In the data rows, the value 128 means zero.
Some points:
[105 112 150 133 135 145 115  92 195  78 163 141 231 103 183 175 110 124
  61 165 128 171 129  92 186 142 141 139 136 169 110  70]
[109 123 164 165 167  98  77 144 120 116 175 125 101  95  92 137  77  91
 124  88 187 154 140 107 179 118 142 117 168 144 111 139]
[126 156 125 195 151 108 123  95 156  86 117 174 104 121 154 135 150  80
 122 137 162 196 103 117 111 155 164  86 152 134 139 125]
[134 180 106 130 150 204 136 141 137  72 158 176 183  79 120 146  91 145
  85 164 161 152  85 148 152 191 157 129  74 107 153  99]
[176 142 114  70 162 138  80  71 124 115 127 135 122 156 116 132 101 105
  98 169 149  97 155 100 132  99  49 144 184  87 152 161]
[118 107 135 176 134 182  96  39 190 127 157 179  97 105  92 123 129 126
 104 151 150 141  40 122 148 160 166 103  79 177 143 152]
[188 125 120 156 150  94 149 131 104 167 149 131 143 152 144 151 205 115
 170 155 132 137  54 141 107  64 157 143  55 195 121 145]
[128 113 161 136 129 167 149 146 128 164 121 146 124  76 153 164 145 139
 171 121 169 109 118 173 115 123 135 115  90  55 115 105]
[151 142 148 135 166 178 106 121 155  76  99  86 179 164 124 109 153 156
 176  70 142 148 113 120 107 161 137 117  97 122  72  94]
[180 139 155 115 127 103 130 101 114  99 161 132 142 117 156 127 164 138
 135 124 140 133 128 152 148 159 146 174  52 128 159 193]
[167 144 163 120 112 108 192 127 125 122 118 113 108 142  88 122 137 162
 141 141 118 156 169 186 143  95 116 141 162  81 186 137]
[150 152 151 171 173 122 153 125 171 208  98 117 178  71  80 142  93 140
 129 157 110 116 127 149 106 164  87 160 129 170 127  53]
[135  69 120 155 136 108 146 154 106  83  63 137  97 137 122 106  85 120
 140 107 137 139 140 136 133 148 124 142 194 151 104 156]
[192 159 161 140  59 165 129 143 131 175  85 144 156 164 186  88 189 136
 120 105 119  94 154 150 150 170  96 114 129 121  91  82]
[ 15 148 146 112 153  54 159 107 127 158 144 196 121 148 123 142 179 115
 105 139  93 109 117 128 126 194 126 156 148  52 154 101]
[ 96 113 139  75 157 121 166 107 126 110  85 119 137 101 160  79 105 137
 180 149  85 118 137  46  90 117 120 107 122  80 126  77]
[136 131 136 126 114 102 116 114 130 128 116 130 142  99 128 145 138 110
 181 151 139 135  51 113 139 140 134  81 142  83 122 153]
[119 107 130  31 101 164  99 129 128 126 173 119 176 136 155 102 127 146
 195 125  93 103 115 171  71 145 136  70 145 130 100 142]
[187 137  69 121 138 142 153 171 130 153 133  99  89 116  68 125 156 126
  53 105 119 143 111 142 185 141 122  80 194 139 156  80]
[ 78  86  83 116 149 158 146 153 139  89  96 123  92 156 146 140 118 140
 144 129 154  99 177 115 177  93 123 114 148 161 156 160]
[105 183 157  67 144 105 115 113 138  97 159 118 105 157 114 197 131 129
 100 103 116 175 149 130 109  99 121 149 137 149 155 104]
[ 94 110 154 122 130  95 164 176  66 111 108 146 148 169 181  60 137 106
 161 124 110 123  76 114 118  42 122 131  69 121 153 127]
[ 76 110 121 118 122 156 142 139 103 145 128 114  10 111 154 119 191 179
 132 112 123 132 105 128  61 209 122 154 167 144 101  90]
[113 100 148 153  77 126  83 132 128 159 104  87 148 144 119 199 101 188
 106 129 176  89 160 154  92 110 131 131 131 142 165 131]
[120 202  83 111 126 124 110  75  85 123 106 157 127 122 156 144 112 173
 124 183 109  96 130  95 132 158 152 181 133 104 151  80]
[109 118 102  70 105 136  66 104 131 131 127 101 144 141  57 144 210 135
  72 124 169 111 149  61 118  52 131 137 151 139 155 168]
[100 170 122 175 113 114 125  93 126 173 148 143 179 118 151 137 163  58
  86 173 129  53 161 189  57 129  89 124 145  84  98 116]
[138 100 203 124 167 114  92 160  92  92 145  97 106 158  80 170 150 126
 110 171  85 115 148 137 137 106 116 122 169  80 156  94]
[123 100  85 152 113  77 134 145 192  84 115 111 126 134 104 158 138 151
 146 103 147  73 164  81 151 153 110 158 142 151 133 129]
[114 153  83 122 107 153  75 149 182 119 160 119 120 167 122 158 155 160
  96 132  91 188 153 185  92  76 104  59  89 117  44 135]
[134 128 159  97 138 133 129 179 135 110 120  81  89  70 157 147  87  96
 145 125 120 101 137 156 147 147 113 135 179 153 131 143]
[146 105 139 195 137 125 155 186 187 143 169  76  97 147 117  70  84 117
 108 175  80 124 172 112 153  81 187 110 167 161 127 126]
[154  62 143 131 116  89  73 155 139 155 127 108 116 121 121 128  97 149
 148 117 118 105 144 124 125 119 154 149 140 146 157  67]
[138 150 102 114 114 123 124 138 175 155  85 200 154  92 178 142 126 126
  67 120 133 163 107 120  64 129 185 188 115 134 140 161]
[162  68 135 129  80 154  99 153  43 101 116 176 131  76 135 177 151 148
 146 111  55 132 142 135  76  81  70 177 116  59 145 100]
[129 157  94 114 129 127 137 125 144 109 153 146 180 137  82  91 102 132
 147  98 188 117 138 157 123  92 148 175 181 111 103 124]
[143 107 114 109 163 103 130 148  93 108 140  72 109 148 113  92  85 169
  75 146 186 112 118 193 101 141 116  74 132 128 115 144]
[141  85 123 132  99 111  87 127  83 134 214 113 149 184 111 214 170 156
 106  99 154 139 125  48  97  99 118  95 203 131 170 182]
[ 98 167 172 158 191 138 136 103 107 179 168 145 111 105 155 118 130 143
 105 119 109 120 162 122 107 102 112  83  85  96 126 167]
[ 92 155 157 163 108 121 127 114 123 110 134  25 124 135 126  76 139 111
 131 111 108 106  98 128 105  77 111 180  77 100 123 205]
[150  97  77 139 144 140 147 132 140 126 140 164 184 125 120 136 156 157
  75  85  92 119  81 139 115 196 111 128  84 118 137 139]
[208 145 117 115 172 125 143 174 183 135 110 113 180 192  98 116 111 126
 153 115 161 128 113 108  66 141 139  89 147 109 125 128]
[117  85 139 156 103 166 106 144 141 136 138  76  64 116 133 149  65  89
 127 131 169 129 157  98 169 130 185 140 190 102  64 144]
[162 177  99  89 136 103 147 137 124 115 166  93  79 170 108 152  80 121
 134  56 137  59  96 155 143 101 186  97 116 100 160 123]
[108 109  97 134 138 167 125 152 140 140 139 144 100 190 141 134 107 143
 127 106 184 118 148  88 158  98  79 187 137 151 109 101]
[ 94 169 196 138  95 158 120 167 137  86 105 155 153 181 133 133  88 106
  85  85 114  88 131 105 175 126 135 105 112 147 122 154]
[156 136 149 152 143 131 162 108 117 116 120 162 151 123 145 173 135 138
  64 144  85 143  94  72 136  52 152  99 137 215  55 141]
[158 102 111 131  89 123 137 112  75 126 119 104 139 116 174 121 123 120
 157 127  74 169 126 123 104 188 118 108  76  70 146 114]
[128 147 152  68 206 120 139 183 120 179  85 132 102 143  99  80 140 115
 176 146 112 191 113 133 103 130 125 121 110 177 114 164]
[155 110 128  62  64 107 146 126 152  95  99 143 109  90  44  83 154 119
 133 157 156 129 154 141 158 138  99 115 104 126 101 120]
[157  97  73 136 146  68  82  74 149 133 122  91 140  87 147 119 111 148
 129  98 122 110 123 152 184 183 140 144 166 131 152 113]
[141 103 119 149 193 151 134 132 106 109 173 123 107 131  70 174 115  67
 145  77  95 127 174 182 118 125 191 119 142 181 144 130]
[126 123 120  78  98 165 114  93  84 147  85 112 147 178 171  79 103  54
 165  89 170 123 136 162 157 133 135 126  81 143  83  94]
[103 190  85 166 120 173 130 153 102 167  96 188 170 118 158 120 141  99
 142 190  98 128 133 131 178 135  92 126 119 198 151 138]
[121 100  90 173 127 157 129 141 141  95 172  71 127 107 134 149 114 160
 172  59 175 153 132  89 121 109 168 136 194 181 180 130]
Along one direction, these points spread out more than along any other. Take the direction at right angles to it along which they spread out most. Go by this last direction. How far along it is each point below, from 0 to 99? 50 is the average, and the first point above lies past it. One standard deviation of the points above along it is 16.
[146 105 139 195 137 125 155 186 187 143 169  76  97 147 117  70  84 117
 108 175  80 124 172 112 153  81 187 110 167 161 127 126] 55
[100 170 122 175 113 114 125  93 126 173 148 143 179 118 151 137 163  58
  86 173 129  53 161 189  57 129  89 124 145  84  98 116] 48
[134 180 106 130 150 204 136 141 137  72 158 176 183  79 120 146  91 145
  85 164 161 152  85 148 152 191 157 129  74 107 153  99] 86
[135  69 120 155 136 108 146 154 106  83  63 137  97 137 122 106  85 120
 140 107 137 139 140 136 133 148 124 142 194 151 104 156] 43
[162  68 135 129  80 154  99 153  43 101 116 176 131  76 135 177 151 148
 146 111  55 132 142 135  76  81  70 177 116  59 145 100] 21
[ 96 113 139  75 157 121 166 107 126 110  85 119 137 101 160  79 105 137
 180 149  85 118 137  46  90 117 120 107 122  80 126  77] 30
[117  85 139 156 103 166 106 144 141 136 138  76  64 116 133 149  65  89
 127 131 169 129 157  98 169 130 185 140 190 102  64 144] 53
[ 98 167 172 158 191 138 136 103 107 179 168 145 111 105 155 118 130 143
 105 119 109 120 162 122 107 102 112  83  85  96 126 167] 47
[121 100  90 173 127 157 129 141 141  95 172  71 127 107 134 149 114 160
 172  59 175 153 132  89 121 109 168 136 194 181 180 130] 60
